Each path is a new rotation, seen through one point. The rows after it are directions, each followed by how far the rotation turns it, in degrees per step (0 if it stays put).
Each turn is a multiple of 5 degrees from 10 to 175, or 0.
Each row of a path follows its step; steps can be skipped.
path 1
step 0: [ -4 -25  -4  -3  11 -18  14  -1  11  -4 -10  -2  -9  15  -1  -8   7  12
 -11  12   7   5  -6  10   1  -7  -2   7 -20 -12 -29  21  -1   3  18   7
   5  15   8 -15  26  10 -12 -11  -9  -9   0   5   8  -1   6   1   9  -7
   0  12   1   1   1  -5  15 -11  11 -34 -11 -10 -18]
step 1: [ -8 -11  16  14   7  -4  -3 -10  19  -5 -11 -12  17  11  16 -25  -4   5
  -5  10  22  16   4   5 -11  -9 -15  -3 -23  -5  -6   6  13  11  -5   8
 -11   6  -7 -27  16  -2 -14  -9  -7   6   4  -4  22   1 -18   6  16  -6
  -8  -5   9  -5   6   6 -13  21   8 -16   8  -5  -9]
step 5: [-11 -24 -10  16   4  -8   4  -3  15 -17   4 -10 -10 -12   5  -5   8   3
   5  24  18   4  -2   7   4   8 -13   8   6   4 -15  23   0   2   4   5
 -13  -3  18   3  13  15 -11 -16  -8  -3 -16  -7   6  10  12   5  24 -34
  -5   1   0   0   6 -19 -12  -2   3 -15  -5 -21  -8]
step 7: [  8 -20   7  17   7  -8   4 -13  13  -4  -4  -5   7   9  10 -49  -1   2
   8   3  15  14   8  10  -6  -2 -18   3   6  -4   0 -14  -8   6 -12   5
  -1   4 -16   1  12  10  -3   6  -5  -3   4   8   7  -3  -4  -4  14 -20
 -15  19   4  26   5   8  -3  15  26   0  -9  -6  -5]
step 8: [ -3 -15  10  13  -7 -29  23  -8  -9 -12   2  -1   2   4 -13 -26 -10   3
   4  15  -3  12  -4   1   1  -9   1   3   6   5 -11  26  -7   8   9  -4
  30  -3  -2 -15  24   3  -1   0   2  16 -14   6   7  -6   5  20  14 -16
 -11  17  13   9   9 -17   3   3   8  -4 -13 -10  -2]
step 9: [-17  -3   5  23  -2 -16   8  -4   2 -18   3 -17  35  10  14 -10   1  -6
   2  14  17  14  10  -8  -4  -2 -11   1  -3  14 -13  15  -8  13  -2 -19
   5 -13  -4  12   9  -3 -19 -12  32   9   5   4   6  -1   2   8   9  -5
 -13   4   9  -5   4  -3   1  16   1 -19  17  -2  -6]
step 14: [  2   4   5  14   7 -13  17   3   2 -15 -13 -10  36   0 -14 -23 -34  -3
  -3   9   9   7  -4  -3  -7 -17   1  -2  -9  -2 -11   7  11  11   5 -13
   9 -11  -6 -16   6   7   4 -10  -1  -2   0  11   5 -13   6  21  17   1
  -9   2   9   8   8  -6   9  16 -16 -26   8 -13  -3]
step 16: [-10 -30  -5  -2   6   2   3   2 -15   1   9 -12  -6  -7  -2 -19  -9  14
  -2  17  -6  -2   8 -12  12  -3  -9  -7 -18  -8  11  13  -1  -4  21  -5
  16  -5   0  -3  13  -3 -14  -2   9   3 -21  -5   9  -3  10  11  13 -11
  -1   3   9   5 -10  -9   1  -4  15 -44  -8 -20 -18]
step 19: [  2  -8   6  -3   9   0  15  -1   9 -11 -17   9  13   6   5 -17 -13  12
   6   3  12   3   4  10  18 -10 -12   5  -1   2  -4   0  -6  13  18  -6
   0  -1  -2 -12  10  -5   2   8  -3  -2 -12  13  -3 -18   0  20  43 -12
  -5  12   0  13   7  14   9  -2  -1 -21 -12 -10 -35]
step 24: [-16 -21  -2  15   7 -19  21  -7  -9  -6   3  -9 -14  -4  -1 -18   9  18
   4  16   5   9  19  12  -4  -8   5  15  10   4  -2 -10  -7  13   4  -3
  14  11   7 -11  14  -6   9   4   4  -6 -15   4   1  -6 -13  18  18 -24
   1   8 -12   1   0  -5 -13  -8  -7 -27  -1  -9 -26]
step 26: [  0  -9  -7  37   4  -1  15  13   6 -13 -11  -8   9   4   0 -32  -4  11
  -4   8   9 -11   9  -6  -7 -12  -2  11   3   5 -10  10  14 -12 -12   7
  -7  -6   2   0  25   5   3 -18  -4  -3   8  13  -1  19   1   9   9 -16
   6  10   3  19 -19  -9  15  16  12  -4  11 -17 -13]
Directions:
[ 4  3  6  3 -4 -4  0  1  2 -2 -3 -5  5  0 -2  5  0 -1 -2 -3 -2  2  0 -5
  3  0  8 -1 -3  3 -6  2  2  2  1 -1 -1 -3  4  1 -4 -1 -6  2 -3 -4  3  3
  2  1 -9 -5 -4  0 -2  6 -1  0 -3  3  2  2  3 -2  4 -2  0] => 130
[  4  -3   3   1   4  -1   1  -2  -1   5  -1   4  -3  -1   0   5   3   3
   0   1  -4  -2  -1   3   2  -1   4   0   1   8   1   1   2   3   0  -1
   5  -3   5  -3   0   6  -5  -3   0  -3  -3  -3   0  -3   0   6   2   1
   2  -1  -4   3  -7  -7   3   2   0  -1 -10   0  -4] => 135
[-3 -4  2 -4  5  4 -4  3  0 -3 -5  0 -5  0 -5  5 -3  6 -4  1  2  2 -4  3
  5 -4 -1 -6 -4 -1  4  0  1  4  4 -1 -4  5 -4  0  0  1 -4  1 -4  0  6 -1
  1  0  0  2  1 -2 -6 -1  2 -3 -1  2  0 -1 -4  3  0  0 -6] => 20
[ 1  0  3 -2  4  6 -3 -4 -6  0  6  6  7 -1  5  3 -2  1 -1  4 -1  0 -3 -2
 -4  4  3  3  0  0  0 -1  2  2 -5  1 -3 -3 -4  3  9  5  2  0 -1 -3  4 -3
 -2  1 -3  1  1  0 -5  6 -3 -1 -2  1 -2  2  3  0  3  1  2] => 135
[ 1  0  5 -8 -1  2  3 -3 -3 -1 -1 -1  2  3 -1 -3 10 -4 -1  0  3 -5 -9  3
  4  4 -5 -1  0  2 -1  3 -3  1 -3  0 -3 -2 -1 -2 -3 -2 -5 -3  3 -3 -1  7
 -4  2  0  0  3 -1 -1  1  1 -1  1  3  3 -3 -2  1 -4  4 -1] => 175
[ 3  2  2 -5  2 -1  1  1  6 -1  3  2  1  2  2 -2 -4  0  2  6  3  1  2  0
  2  1  2 -1 -2  1 -1 -2  4  0 -1 -1 -2 -6 -2  4 -1 -6 -2 -2 -7 -4 -3 -1
 -7 -2 -2 -1 -1  0  3 -8 -4  6  6 -2 -3  4 -6  2  2  0 -5] => 85
